In the rows, zero is written as 128.
A single turn carries every row of the set below to another of its rows. Some are shown first; where does it send the rows asked next?
tor: [115 141 131 117 156 137 188 127 159 118 147 103 100 141 145 119 130  85
 115 115 100 116 142 110 116 154 168 112]
Mavi: [122 108 119 122 136 148 119 132 137 117 150 135 160 165 125 118 122 127
  98 195 148 139  81 135 133 115  95 140]
novu: [150 100  91 147 145 144 105 154 132 101 156 166 157 136 126 118 136 143
 115 172 142 126 105 131 117 124  88 141]
fesus: [139 143 114 130 119 129  98  90 146 128 146 180 124 134 128 137 136 147
 164 168 153 139  99 144 110 127  98 138]
bap: [133 141 142 150 147 151 190 133 157 131 154 110 104 122 155 120 146  78
 112 111 107 112 148 124 134 141 158 122]
dodim: [116 116 102 120 118 133 116 122 133 109 136 169 145 132 102 131 120 159
 152 159 118 131  89  94 122 130  70 122]
nesof: [133 137 150 142 145 146 189 132 155 131 150 109 106 119 137 112 151  76
 130 108 108 111 142 120 144 149 157 112]
guzod: [111 120 103 127 161 127  94 122 118 142 126 155 182 142 126 141  92 156
 103 142 159 149 116 123 101  94 115 123]
Nez: [126 131 146 127 107 136 137 150 130 100 138 129 112 135 107 163  85 109
  89  78 104 148 129 135 140  77 138 128]
ler: [129 129  90 148 136 136 116 131 141  98 143 159 176 103 131 113 142 121
 112 162 148 120  74 143 134 143 103 108]
vura: [113 146 134 116 158 132 183 126 156 126 146 101  95 138 151 126 132  86
 112 101 100 114 149 112 110 146 166 111]
Zera: [148 121  90 137 115 121 110 148 165 131 141 144 154 144 146 119  97 118
 119 170 154 136  85 152 156 147 133 128]
zele: [145  99 129 112 141 106  90 154 108 136 137 154 139 117  91 124 156 145
 163 116 148 116 117 123 128 124  82 106]
det: [140 123 128 105 114  83  92 147 139 170 122 133 132 127 118 130 117 124
 161 106 160 125 104 144 162 139 126  94]
Dage: [128 138 145 122 146 147 176 140 144 123 155 103 104 119 137 109 139  71
 134 101  97 125 147 108 141 156 153 102]
Big: [110 117 119 110 158 111  87 124 107 158 118 150 178 136 109 141 101 159
 128 119 162 145 123 118 107  96 114 107]
leb: [118 150 130 130 141 168 183 133 154 130 162 103 106 144 156 131 136  87
  95 113 107 125 149  92 138 143 152 119]
doko: [135 146 127 119 119 113  90  90 133 148 139 175 113 129 124 147 143 147
 176 137 156 135 110 145 108 118  95 126]
Zusib: [130 139 102 137 120  97  92 146 143 175 137 139 130 137 184 158 100 125
  98 108 155 129 129 164 126 105 125 128]
nenok: [116 109 161  84 131 106 102 132 110 156 129 124 138 147  86 126 144 130
 151 129 156 126  98 129 144 113  88 103]
mufaz: [128 142 134 135 147 157 179 140 149 117 162 106 108 123 158 114 131  70
 111 113  94 129 149 113 132 149 154 115]
fisof: [131 153 114 135 122 123  92  89 138 144 147 178 116 134 149 153 135 149
 149 145 154 138 117 151  94 108  96 142]
Rom: [135 117 110 141 148 115  87 153 109 146 149 159 133 127 156 157 142 148
 102 105 146 122 145 141  92  88  80 134]
memu: [113 150  99 153 142 115 100 129 120 140 143 156 157  98 173 154 142 128
  81 106 149 117 116 157 102 100  97 111]
Mive: [130 142 152 143 147 140 186 132 150 142 149 106 100 119 149 123 151  80
 122  92 107 110 154 124 135 138 156 113]
Nef: [122 146 143 131 147 143 172 140 139 132 157 102  99 120 159 124 136  71
 116  86  96 124 161 114 126 140 151 109]
dovu: [115 111 110 115 158 123  97 125 118 137 122 154 188 139 100 126  99 153
 130 150 162 148 104 114 118 110 117 111]
sige: [131 122 152 114 103 132 140 151 132  95 131 127 113 131  80 148  89 106
 114  85 107 147 117 128 157  95 139 116]
kibis: [120 141 141 117 139 160 183 136 151 128 154  99 108 137 131 121 145  85
 124 110 110 122 141  85 152 156 152 105]
disog: [114 142 138 110 156 130 183 126 155 126 144 100  96 137 138 119 133  85
 124 104 101 113 144 109 117 153 166 105]
rogip: [105 128 140 118 138 118 100 130 111 167 144 127 133 158 159 160 127 134
  81 121 153 130 128 150 103  71  88 136]
fube: [114 148 146 116 140 150 174 132 143 147 155  98  97 136 146 139 143  90
 112  86 112 121 158  91 140 140 149 107]
nipub: [105 128 120 109 118 106  99 120 112 146 128 163 124 124 115 158 129 163
 153 102 122 123 120 100 105 105  64 112]
siz: [133 124 137 130 106 147 146 150 143  81 139 133 122 139  97 146  80 105
  92 108 102 151 111 133 151  92 141 131]
Rilo: [120 134 127 117 135  96  96 130 113 142 125 150 154  84 109 129 161 127
 148  96 154 109  99 138 135 132  96  74]
dogan: [107 133  91 141 123 134 111 119 129 125 145 171 137 137 151 160 111 162
 108 139 117 132 117 110  90  98  67 141]

Dage moves to Nef
Rilo moves to memu
And these:
Mive moves to bap
vura moves to tor
nipub moves to dogan
fisof moves to fesus
leb moves to kibis
Zera moves to det
Mavi moves to nenok
Big moves to guzod
siz moves to sige
zele moves to Rom

